Rotation paths and how fast each direction turns (degrees a step):
Each turn is a multiple of 5 degrees from 10 to 175, or 0.
Each row of a path follows its step; steps can be skipped.
Path 1:
step 0: [ 16  -4  14  19  -5  24  13  -1  -7  -1   1 -17  10   0 -17  21   8  -7
  17   3  -2  14  13   8 -26 -23   0 -30  22 -11  -4 -17  -9  -5  42  -6
   8  35  -8   1 -21  -4  18  -7  -1  21 -15 -22  18  23   4   3  14  -3
   4  14  13   0  16]
step 1: [-22  18   0 -16  27  11  28  -7 -18  30 -10   9  12  13   3   1  14 -12
 -15  24 -20  10   8  13   7  -9  15 -35  -5 -15   3   1  -9  10  14 -38
  11   0  -5   5 -10  23  -3   5 -17   5 -15  -3   8   2 -25  -3   0  26
   7   7  22  20   5]
step 2: [ -5 -10  -1   6 -17 -42   0 -29   7  31  -3  12  12   0 -20   0 -23 -20
 -29   5   6   7  -5  10  -3  10  13 -10  11   3 -20  14   0  -5   3  -4
 -10 -42 -10   8 -17   1 -20  -4 -13  17   1  16   8  -2  -7 -22  14  13
  11 -11  16  31   7]
step 3: [  8 -34 -23 -23  -6 -16  -4  -6  28   0  15 -40  19 -17  -9  -5   1   5
   4 -14  10  -7 -13   0  10  15  -4 -27  11  17 -40  13 -20   1 -12   9
   7  -9 -19  -5 -18  20  -2 -17  -4 -19   7  -1   3 -20 -10  19   5 -10
  11  -1   5  10   2]
step 4: [ 11 -28  -2   5  -4  26  -9  -1  19 -19  20  17   6  28  24 -20   3  34
  11   2  -6  10 -14  38 -21  -7 -15 -27  -1   2  -6   3  12  16   2   4
 -23   0 -23 -18  -8   2   5 -12   8 -22   6  11  -2 -17  -9  25  16   6
  -8 -11   6   3   4]
step 5: [ 25  17  -2  -1   4  -1  27   9   1  10  -2  36 -13   9  39 -18  18   7
  28  -6   0 -18 -11  12 -16   2 -10   8  -4 -13 -17   2   3   1   0  -8
   1  -3   0  -2 -20 -13  -7  -3 -10 -32  17  -8  30   2  13 -18  16  26
 -24   9  -8   8 -22]
step 6: [  0  -3  27 -16 -15  15  15  -5 -15   1   4  23 -34   4 -24  -7  -2  -7
  -6 -22  -8  -4   7 -16   3  31  -1  30  -8  -1 -23  23   3  20 -13  -3
  -2  27   3  -4   0  -2  -5 -20 -16 -12  19  -5   9  -3  24 -25   4  12
  -3  13  -7  26  27]
step 10: [ 17   1  24 -33  -5  -6  -4   5  15   4 -32   0  13   1 -16   1   8   2
  -8 -18  20  -7   2 -19  -6 -31  26  -5   5   9 -18 -11  -7   1  42 -17
  26  -4 -22   2  15  10 -19  -8 -15   3   2  21  -6  -4  -9   4   0   4
 -15  19  -4   0  29]
step 11: [ 10   0   4 -16  13  15   1 -11   2  12  19   9   9   6  -1 -26  -8 -25
 -32  -9  28  19  26  -9 -10 -22  20 -18  -9  -6 -31 -17  -6  -9  -5   2
 -15  -5 -29 -11 -14   5  -6  15   4 -13   4 -10 -24  17 -16  11   7  -7
  -7  -9  22 -22  18]
Directions:
[  5   0  -4   4   2   2   1  -7   0  -1  -6  -2 -13  -2  -6   2   7  -2
  -3   0   0   4  -5  -6  -3   2  -1   1  -4  -2   9  -7  -6   2   5  -4
  -1   6   3  -3   1   0  -2  -2  -3   3   3  -3   3  -1   2   2  -3   0
   1  -6  -5  -1  -1] : 40
[-4 -2 -6  0  6 -1 -5  3  9 -4  1 -4 -5  4 -1  2 -2 -2 -2  2  0  0 -1  0
 -4  1 -3  5 12  0  2  1  1 -2 -3  6 -1 -7 -5 -3  1  1  5 -2 -5 -3  4 -6
  0  3  0  4 -6 -2  8 -1  4  1  1] : 80
[-1  1  6 -1 -1 -2  0 12  5 -1  1  0  3 -1 -2  9  1  0 -4  0  5 -2 -7 -2
  1  5 -3  1 -1  0 -8 -2 -2  0  1 -1 -1  2  5 -3 -2  0 -5 -1 -4  5 -2 -4
 -5 -5  5  2  7 -4  2 -3 -3 -2  9] : 100
[ -4   2  -4 -10   5   0   0  -2  -1  -4   1   3  -8  -3   3   8  -3   1
  -1  -1  -3   0   2   6  -2  -4   1   2   0   4   4   4  -6   0   2   7
  -4   4   0   6   3   8  -8  -3   4   0   3   2  -3  -3  -3  -2   5   1
  -1   3   0   2   4] : 160
[-4  0 -1  0  2 -2  5  3  1 -1  6  6 -7  3  0 -1 -2  1  5  5  0 -2 -1  1
  1 -2  6 -6 -2 -2  3 -5 -1  0  0 -9 -4 -6 -2  1  5 -1  2 11 -2 -5 -1  1
 -4  4 -5  9  4 -2 -3 -2 -5  1  6] : 110
[ 5 -7 -1 -2  0  2 -3  8 -7  4  1  7 -2 -4  2 -5  4  0 -2 -4  3 -3  2 -3
 -2 -6 -4  5  3 -3  1  3  0 -5  6 -5 -5  0 -5 -6  2  3  3  2  8 -5  3 -6
 -3 -6  4  0  3 -4 -1 -1  2  2 -3] : 55
